In the rows, zero is written as 128.
The rows of T fall into a few groups, which share some directions, and each row is roughly a mix of its group's hidden directions.
T:
[[163 150 110 110 110 149 164 128 142  92]
 [110 178 127  97 121 110 120 106 158 144]
 [113 132 132 175  88 141 139 158 106 142]
 [103 130 135 154 153 170 112 123 155 162]
 [150 123 139 160 150 141 116 175 123  93]
 [147 142 123 137 104  63 129 112 131 141]
 [110  85 147 120 152  86 151 116 110 130]
 [154 131 109  70 142 128 162 117 139 132]
 [101 154 140  98 127 167 161 140 134 102]
 [104 123 165 128 148 141  76 105 127 139]
 [138 167 117 126 171 100 122 149 136 159]
 [138 169 122  88 129 132 169 134 106 143]
 [147 146 126 104 131  88 146 162 100 101]
 [120 153 125  69 109 118 142  96 119 128]
 [132 163 136 141 138  94 146  94 105 163]
 [150 146 135 156  75 131  95 116 112 131]
 [109 169 150 169 115  95 130 140 134 110]
 [125 135 143 138  99 132  80 118 137  81]
 [154 104 122 182 109 151 113 135 112 144]
 [ 97 121 161 107 160 175 128 127 122 139]
 [110 140 150 166 117 153  92 122  94 112]
 [147 103 103  73 128 149 128 110 151 132]
 [100 150 131 101 176 120 128 125 166 132]
 [154 117 120 164 130 112  97  99 161 105]
 [104  96  95 100 103 116 136  90 139 132]
 [143 134 108  68 107 120 147 110 121 149]
 [143 150  98  87 101 126 166 126 137 109]
 [163  87 127 112 131 152 161 159 137 122]
 [115  95 119  88 120 131 148 151 106 167]
 [121 101  95 130 120 116 129  79 157 152]
 [162  84 142 111 163 128 113 123 112 153]
 [127 130 120 160 193 139 143 117 142 131]
 [138 139 122  80 152  98 166 129 141 145]
 [115 132 132  73 114 109 163 103 115 140]
 [150 102 112 146 113 113  99 108  99 169]
 [ 75 111 107 118 132 143 149 125 106 161]
 [155  97 102 149 121  81 126 143 142 149]
 [117 170 126 104 123 126 133  97 140 176]
 [132 135 133 179 142 137 104 141  82 134]
 [125  94 102 125  91 167 125  98 133 110]
 [160  92 138 137 136 132 127 178 146 107]
 [154  93 103 101 107 156 160 120 120 145]
 [121 133 109  95 117 113 142  89  89 155]
 [145 156 136 117 109  66 145 122 118 137]
 [141  89 112  81 137 156 121 123 154 117]
 [122 183 147 121 142 103 145 153 102 130]
 [158 137 153 163 160 133 136 164 110 111]
 [124 105 110  78 143 127 166 131 151 147]
 [116 143 167  80 121 112  94 119 116 125]
 [155 145 113 137 131  74 156 155 135 136]
 [155 109 124  97 135  85 137 157 151 106]
 [121 150 112 150 102 168 103 101 116  99]
 [131  91 156 154 152 109 122 158 124 163]
 [130 127 114  81 135 119 174 149 156 122]
 [128 148 138 140 126 157 130 106  68 146]
 [111 110 112 179 123 162 122 118 110 101]
 [130 127 123  78 145 141 167 146 154 107]
 [ 90 165 145 127 119 155 132  88 132 108]
 [154  69 133 127 130 144 155 146 107 120]
 [128 123 127 109 125 200 134 118 115 120]
 [109 154 135 153 121 159 127  93 104 165]
 [118 103  99  94 120  97 150 107 159 144]
 [110 112 127 114 121  89 119 126 101 181]
 [168  95 142 147 126 149 118 138 147  87]
 [136  93 144 160 117 133 125 173  97 141]
 [172 111 138 174 102 144 128 128 103 131]
 [157 139 101 148 125  70 120 128 117 110]
 [133 107 139 123 147  74 142 168 142 129]
 [166 149 113 116 141 112 132 135 170 165]
 [141 160 109 113 120 105 177 102 115 112]
 [ 92 155 132 173 147 133  94 136 112 126]
 [106 153  94 121 139  90 116 105 150 158]
 [ 99 124 154 162 145 104  85 120 117 145]
 [125 150  97 169 124 150 125 134 124 175]
 [134  94 123 110  80 131 129 130 105  88]
 [164 116 115 115 109 183 146 124 108 127]
 [127 108 121 126 128  67 131 168 133 121]
 [155 125 127  94 136  93 155 170 140 117]
 [160 118 127 122 122 112 179 169 141 132]
 [142 106 130 168 117 157 110  92 153 148]
 [162 135 104 102 137  96 140 121 147 170]
 [151 108 133 165 147 136 127 146  89 165]
 [148  91 116 140 100 138 175 152 131 117]
 [159 118 144  88 128  93 149 154 138 152]
 [134  93 111  90 106 132 149 125 129  83]
 [111 117 168 106 123 125  80  96 127 132]
 [ 92 114 144 182 151 124 120 122 126 105]
 [101 142 142 123 172 139  78 126 133 113]
 [104 172 165 151 142 134 100 107 124 129]
 [137 128 148  92 161 118 143 150 145  84]
 [139 118 143 178 130  81 109 149 129 130]
 [134 123  95  97 126  70 121 133 139 142]
 [123 128 126 159 167 103  90  99 150 133]
 [159 144 128  93 119 133 134 147 171 162]
 [144 119 116  61 138 142 150 115 124 133]
 [115  96 105 120 171 110 139 114 164 109]
 [157  94 117 125 145  95 107 108 128 167]
 [103 151 120 183 142 130 105 119 143 153]
 [129 111 106  82 142 176 135 116 140 115]
 [115 154 167 114 144 103 110 171 114 116]
 [152  80  87 148 115 146 134 141 113 127]
 [127 106 131 131  87 158  94 100 155 116]
 [ 93 123 153 151 133 176 113 109 110 114]
 [152 121 146 130 133 129 113 178 157  91]
 [124  87 101 134 140  73 126 139 139 127]
 [120 159  92 117 120  89 107 108 105 152]
 [124 144 161 117 172 111 143 166 122 107]
 [167 120 132  78 129 122 162 142 148 128]
 [106 108 147 161 106 173 111 106 114 129]
 [140 163 134 153 166 119 123 117 152 168]
 [153 140  91 131  87  88 111 121 123 139]
 [148  91 146  95 105 123 135 173 137 134]
 [110 140 117 178 122 133 103 100 122 164]
 [159 106 121 161 127 103 133 138 100  86]
 [134 159 102 162  75 129 139 126 125 116]
 [ 95 142 121 115 102 121 175 165 138 136]
 [119  84 136 106 142  90 155 114 100 126]
 [105 155 126 170  93 147 116 126  99 145]
 [145 104 118 124 112 116 171  95 106 162]
 [128 168 157  97 155  93 129 148 116 134]
 [111 142 184 137 162 114 136 122 122 154]
 [137  90 143 118 156  84 127 159 126 146]
 [105 124 100 168 114 160  88 122 131 120]
 [109 122 138 101 158 166 106  90 125 147]
 [104 158 174 157 142 115 113 141 103 142]
 [172 118 122  84 118 127 144 141 107 159]
 [102 171 155 163 135 152 107 119 125 111]
 [120 184  93 130 119 100 107 123 120 120]
 [128 104 149 169 153  97  90 133 126 142]
 [134 129 104 177 110 125 136  88 128 160]
 [105 151 110 129  95 183 147 122 129 122]
 [115  99 152 177 154 127 123 141 106 105]
 [110 105 141 130 140 129 103  93 137  75]
 [153  98 124 114 138  76 143 155 133 147]
 [122 100 119  83 120  91 142 123 129  91]
 [ 98 133 109 183 124 156 113 112 142 114]]
Each list below has two rows that fit no group; the rest each fit one group, if only roughly. Name those rows in the order they come.
    K239: [126 161 110  94 141  89 116 130 166 140]
    K66: [126 157 104  89 141 151 115  90 136 153]
    K692: [117  78 142 123 170 108 147 136 120 108]
    K442: [145 123 139  97 160 104 133 163 109 164]
    K841: [138 124  96 150 148  84 151 154 101 121]
    K988: [118 128 157 149 111 177 117 135  89 141]
    K801: [107 164 132 145 155 105  89 109 141 103]
    K596: [132 118 157 149 136 116 179 165 119 113]
    K153: [141 113 174 162 152 146 133 160 112 121]
    K765: [150 121 112 101 163 129 166 164 147 128]
    K990: [120 130 126  78 107 163 133 152 117  97]
    K746: [112 107 119  98 125 164 110 111 135  81]
 => K692, K442
    K768: [122 155 121 121 180 159 138 105 127 157]
    K905: [160 136 148 135  81 165 119 120 140 151]
    K464: [138 150 128 142 134 102 120  88 136 179]
    K740: [132 124  87 174 129 105  97 134 105 131]
    K728: [122 165 111 152  87 154 106 104 140 135]
    K826: [151 133  98 173 132  91 113 110 139 147]
    K268: [134  79 133 156 150 109 117 157 137 157]
    K942: [117 152 132  83 145  92 160 125 105 133]
    K891: [172 113 109  94 115 118 150 120 156 153]
    K769: [115 134 129 134  86 109 173 121 138  91]
    K415: [133 117 153 182 111 153 114 127 100 112]
    K601: [123 145 169 141 167 119 119 135 118 172]
    K956: [134 168 103 104  96 134 110 127 162 105]
    K738: [116  82 100  99 130 108 160 104 123 124]
 => K728, K769
    K496: [101 124 126 117 113 180 136 156 114  95]
    K612: [157 134 112 154 105 164 120  87 115 147]
    K295: [141  73 113 160 145 104 113 118 122 144]
    K270: [143 113  88 158 123 132 134 123  96 171]
    K860: [125 153 132 143 113 178 122 131 172 112]
    K862: [100 154 144 157 165 131  86 125 122 142]
    K292: [136 161 134 153 143 106 157 159 115 165]
    K91: [127 118 147 118 109  99 162 167 105 158]
    K345: [110  94 133 184 139 109 107 115 115 134]
    K690: [130 157  78 159 102 111 121 105 129 132]
    K228: [134 129 135 161 120 163 113 137  88  88]
    K351: [118 139 121 112 133  82 164 151 165 129]
 => K295, K345
    K367: [139 144 141  88 135  73 119 136 108 140]
    K781: [125 179 138 117 129 109 111 113 118 174]
    K766: [149 113 101 101 125 115 116  74 151 133]
    K2: [124 133 157  84 118 155 161 146 101 117]
    K838: [118 137 148 168 162 137 135 154  86 126]
    K89: [125  97 140 163 115 165 137 113 116 168]
    K315: [134  82 131 162 133 114 114 163 118 156]
    K165: [126 141 119  90 150  95 130 157 104 162]
    K748: [145 138 106 135 145 110 101 117 187 133]
    K182: [ 85 146 146 129 126  88 133 162 135 105]
    K285: [142 146 104 112 127  81 105 151 162 135]
    K575: [ 84 131 129 169 140 128 127  90 101 128]
    K846: [139 145 104 152  87 157  95 116 152 126]
 => K165, K846
    K400: [ 94 147 165 133 129 170 116 143  99 129]
    K143: [128  94 163 146 135 168 134 143 115  95]
    K148: [116  90 160 156 143 142 141 142 120  86]
    K969: [159 100 131 120  97 140 104 140 141  82]
    K473: [141 135 140 147 129  73 100 132 139 164]
    K249: [140  97 101 117 121 122  93  89 159 115]
    K531: [ 98 131 120 155 143 117 136  93 144 177]
    K387: [ 95 164 126 155 129 175 139 111 139 126]
    K28: [143 146 108  87 108 119 129 129 180 136]
    K203: [146 126 170 149 160 147 114 118 161 104]
    K354: [113 101 124 155 115 174 142 116 133  89]
    K869: [130 104 116 144 116  72 138 139 102 155]
    K966: [101 166 145 115 112 154 101 145  98 149]
 => K387, K869
    K94: [129  94 146 139 161 177 110 128 125 150]
    K255: [122 152 164 134 159  89 116 146 160 138]
    K88: [161  98 129 118 124 142 128 163 114  81]
    K188: [161 119 101 102 141 101 126  86 137 153]
    K435: [113 139 163 174 161 122 111 144 151 138]
    K621: [145  92 107 113  70 144 124 129 128 135]
    K218: [127 126 117 141 135 133  82  72 122 144]
    K959: [123 125 115 136 178 153 152 119  86 117]
    K854: [142 124 125 153 107 117  93 152 114  78]
    K358: [125 105 107 107 147 142 123 118 148  69]
    K443: [140 169 126 141 115 106 126 161  86 150]
    K633: [144 124 110 111 115 124 130  86 165 169]
    K422: [137 105 144 118 184  97 134 139 114 149]
 => K959, K422
    K478: [135 150 128  88 173 123 168 123 133 120]
    K640: [106 149 121  86 125 157 118  85 112 119]
    K454: [127 129 171 165 161 124 118 149  94 132]
    K145: [133 118 125 172  97 131  94 134 108  93]
    K416: [102 132 165 128  94 151 126 144  93 101]
    K572: [165 132 148 109 142  97 116 165  97 140]
    K3: [ 91 114  96 140 135 103 120  81 133 116]
    K426: [140 113 162 121 159  99 137 134  91 160]
    K179: [124 146 148 162 112 129  68 121 126 136]
    K90: [150 106 118 138 120  67 116 136 115 153]
    K97: [134 175 140  92 138  88 118 130 130 150]
    K844: [154  89 142 107  84 146 154 117 120 129]
    K395: [155 138  79  89 118 132 154 115 136 138]
    K57: [ 93 144 115 116 152 119 104  84 100 137]
    K151: [115 147 174  98 154 144 107 118 117 155]
 => K179, K57
    K665: [131 100 163 174 110 128 128 141  94 116]
    K715: [141 100 129  72 113 110 140  99 112 132]
    K344: [139 117 142 131 118  69 133 162 102 137]
    K311: [128 130 134 107 133 101 173 172 145 108]
    K754: [107 166 149 149 122 107 100 119 115  88]
    K674: [122 161 100 129 163  99 111 141 166 135]
    K71: [ 96 114 141 147 145 161  97 132 124  86]
    K833: [151 141 136 127 170 105 164 114 144 162]
    K82: [ 90 138 167 111 152  92 131 111 146 117]
    K720: [139 104 131 150 159  84 113 150  96 139]
 => K665, K715
    K654: [140  83 148 161 107  98 104 143 118 131]
    K402: [103 105 158 105 163 139 144 166 130 113]
    K126: [176 101 123 105 128 116 168 151 128 123]
    K555: [133 107 105  83  96 165 124 109 133 135]
    K67: [164 111 126 101  73 133 120 128 134 107]
    K877: [133  67 129 132 119 142 103 123 121  94]
    K595: [151  99 178 132 149 137 145 155 108 119]
    K499: [151 178 129 115 128  97 133  91 130 110]
    K200: [150 112 102  85  85 114 116 145 142 135]
    K78: [120 161 172 143 157 110 111 146 152 145]
 => K654, K877
    K271: [121  98 144 117 148 177 146 158 138 148]
    K744: [173 128 137 135 121 172 119 169 125 127]
    K432: [168 156 113 125 101 157 137  92 108 124]
    K112: [144  90 134 146  91 156 143 151 131  98]
    K885: [168  91 140 119 113 117 124 159 137  92]
    K793: [104 123 157 145 147 124 124 142 179  96]
    K95: [ 97 151 142 136  97 146 120 158  91 105]
    K515: [123 160 123 119 175 109 106 103 140 159]
    K232: [138  71 126 154 118 119 126 114 145  93]
    K735: [ 98 136 160 121 111 180 119 131 102 126]
 => K112, K885
    K375: [145 139 147 107 128  61 123 142 132 133]
    K906: [135  81 128  87 100 135 116 127 146 102]
    K863: [140 152 141 117 154 124 144 157 121 183]
    K144: [111 113 130 166 124 109  92 113  83 123]
    K561: [ 90 175 124 145 102 109 134 105 135 146]
    K864: [137 118  83 111 134  89 122 113 168 124]
    K479: [111 180 114 153 126  90 119 144 144 134]
    K408: [110 133 171 163 120 151 125 133  98 160]
    K602: [153 102 137 108  80 157 119 142 131 101]
    K774: [137 124 158  91 164  94 121 101 139 141]
    K772: [108 106 123 153 111 181 125 137 116  96]
    K631: [151  90  99 132  92 115 155 114 146 109]
 => K144, K479
    K994: [ 94 147 135 123 122  89 142 147  84 144]
    K339: [149 116 120 127 161 146 151 184 121 137]
    K795: [104 172 149 119 152 115 115  95 144 102]
    K739: [119 155  87 114 115 119 128 106 154 171]
    K624: [125 101 116 104 133  65 133 118 110 134]
    K785: [105 104 128  99 130 170 115 138  91 103]
    K128: [160 123 115 125 116 155 179 143 104 147]
    K688: [103 137 152 153 161 134 124 153  95  95]
    K44: [155 100 116  76  95 124 133 145 143 127]
    K318: [ 94 129 129 144 117 174 145 107 163 109]
    K421: [119 100 101 141  85 153 140 124 129  89]
 => K994, K128
    K447: [106 133 117 139  83 148 118  99 104  92]
    K185: [112 143 131 125 162  95  88  94 148 120]
    K370: [105  91 133 142  97 157 138 123  86 120]
    K86: [184 118 119  96 132 110 110 108 144 142]
    K904: [126 113 151 134  89 168 111 139 108  94]
    K930: [148 105  90  95 131 152 137  95 151 137]
    K944: [140 112  84  96  93 145 142 110 108 116]
    K931: [112 144 107 111 169 107 127 123 170 155]
    K156: [137 136 111  95 107  76 125 131 134  94]
    K293: [113 140  99 119 136  67 146 139 142 113]
 => K86, K293
    K948: [127  91 159 148 151 144  97 145  99 144]
    K123: [113 105 159 131 106 118 120  79 123  95]
    K196: [102 123 129  78 153 118 170 139 119 132]
    K482: [136 121  93 101 114 127 140 106 122 182]
    K865: [124 106 110  99 152 137 128 127 188 130]
    K663: [ 98 124 145 130 133  97  90  94 143 158]
    K855: [151 164 138 151 151 131 132 171 106 153]
    K872: [122  80 135 158 138 145 140 142 129  84]
    K11: [176 113 140 122 121 155 129 175 121 117]
    K699: [134 138 128 138 182 101 106 149 107 153]
    K710: [157 135 158 129 142 119 133 146 122  69]
 => K663, K699
